[[-.34,.13,.14,-.08,.05,-.20,.15],
[-.18,-.06,-.22,-.50,-.03,.19,.42]]
->
[[-.18,-.06,-.22,-.50,-.03,.19,.42],
[-.34,.13,.14,-.08,.05,-.20,.15]]

[[-.27,.13],
[.12,-.32],
[-.33,.18],
[-.55,-.21],
[-.07,.54],
[.19,-.01],
[.26,-.11],
[.12,.06],
[-.03,.40],
[-.47,.21],
[.13,-.56],
[-.45,-.18]]
->
[[.13,-.56],
[.12,-.32],
[-.55,-.21],
[-.45,-.18],
[.26,-.11],
[.19,-.01],
[.12,.06],
[-.27,.13],
[-.33,.18],
[-.47,.21],
[-.03,.40],
[-.07,.54]]

[[-.05,-.05,-.29,.08,.18],
[.13,.45,-.12,-.04,.01],
[.08,.48,-.17,.24,.05],
[.03,.16,-.15,.00,.10],
[.07,.41,-.08,.24,.04],
[-.04,-.08,-.07,.09,.05],
[.13,.47,-.09,-.02,.02],
[-.07,-.14,-.21,.08,.15],
[.02,.21,.04,.23,-.02]]
->
[[-.07,-.14,-.21,.08,.15],
[-.04,-.08,-.07,.09,.05],
[-.05,-.05,-.29,.08,.18],
[.03,.16,-.15,.00,.10],
[.02,.21,.04,.23,-.02],
[.07,.41,-.08,.24,.04],
[.13,.45,-.12,-.04,.01],
[.13,.47,-.09,-.02,.02],
[.08,.48,-.17,.24,.05]]

[[.36,.22,.05,-.06,.27,.05,-.23,-.31,-.20,.06,.02,-.08,-.04,.24,-.22],
[.02,-.30,-.06,-.12,.22,-.17,.39,-.16,.13,-.15,-.09,.09,.24,-.23,-.17],
[.03,-.04,-.10,.08,.18,-.06,.25,.32,-.02,-.11,-.15,-.21,-.07,-.44,.05],
[.14,-.12,.17,-.04,-.13,.03,.24,.25,-.26,-.14,-.02,.41,-.46,.09,.01],
[-.21,-.26,.11,-.18,-.24,-.16,-.22,.33,-.35,.02,-.18,-.14,-.17,.16,-.08]]
->
[[.02,-.30,-.06,-.12,.22,-.17,.39,-.16,.13,-.15,-.09,.09,.24,-.23,-.17],
[-.21,-.26,.11,-.18,-.24,-.16,-.22,.33,-.35,.02,-.18,-.14,-.17,.16,-.08],
[.14,-.12,.17,-.04,-.13,.03,.24,.25,-.26,-.14,-.02,.41,-.46,.09,.01],
[.03,-.04,-.10,.08,.18,-.06,.25,.32,-.02,-.11,-.15,-.21,-.07,-.44,.05],
[.36,.22,.05,-.06,.27,.05,-.23,-.31,-.20,.06,.02,-.08,-.04,.24,-.22]]

[[.12,-.03,-.13,.07,.12,-.12,.16,-.08,-.21],
[.00,.14,.48,.33,.14,.04,-.06,.00,.13],
[.03,.10,-.29,-.11,-.15,-.23,-.03,.02,-.11]]
->
[[.12,-.03,-.13,.07,.12,-.12,.16,-.08,-.21],
[.03,.10,-.29,-.11,-.15,-.23,-.03,.02,-.11],
[.00,.14,.48,.33,.14,.04,-.06,.00,.13]]

[[.03,-.02,-.09,.10,-.07,.12,.12,-.04,.06,-.03,-.12,.12,.14,-.06,-.02,.03],
[-.21,.04,.16,.13,-.04,.12,.12,-.01,-.03,-.03,-.04,.13,.14,.01,-.29,.02],
[.08,-.22,.08,-.14,.25,-.13,-.02,-.12,.06,.26,-.30,-.14,-.05,-.24,.26,-.22],
[.04,.14,.02,.00,.01,-.03,-.05,-.08,-.59,-.04,.21,-.01,-.05,.16,-.23,.06]]
->
[[.08,-.22,.08,-.14,.25,-.13,-.02,-.12,.06,.26,-.30,-.14,-.05,-.24,.26,-.22],
[.03,-.02,-.09,.10,-.07,.12,.12,-.04,.06,-.03,-.12,.12,.14,-.06,-.02,.03],
[-.21,.04,.16,.13,-.04,.12,.12,-.01,-.03,-.03,-.04,.13,.14,.01,-.29,.02],
[.04,.14,.02,.00,.01,-.03,-.05,-.08,-.59,-.04,.21,-.01,-.05,.16,-.23,.06]]

[[-.09,-.20,.08,.04],
[.13,.44,-.36,-.20],
[-.13,-.25,-.01,.19],
[.02,-.06,-.07,.04],
[.21,-.13,-.20,.29],
[-.26,.03,.07,.17],
[-.33,-.51,.29,.20]]
->
[[-.33,-.51,.29,.20],
[-.13,-.25,-.01,.19],
[-.09,-.20,.08,.04],
[.21,-.13,-.20,.29],
[.02,-.06,-.07,.04],
[-.26,.03,.07,.17],
[.13,.44,-.36,-.20]]
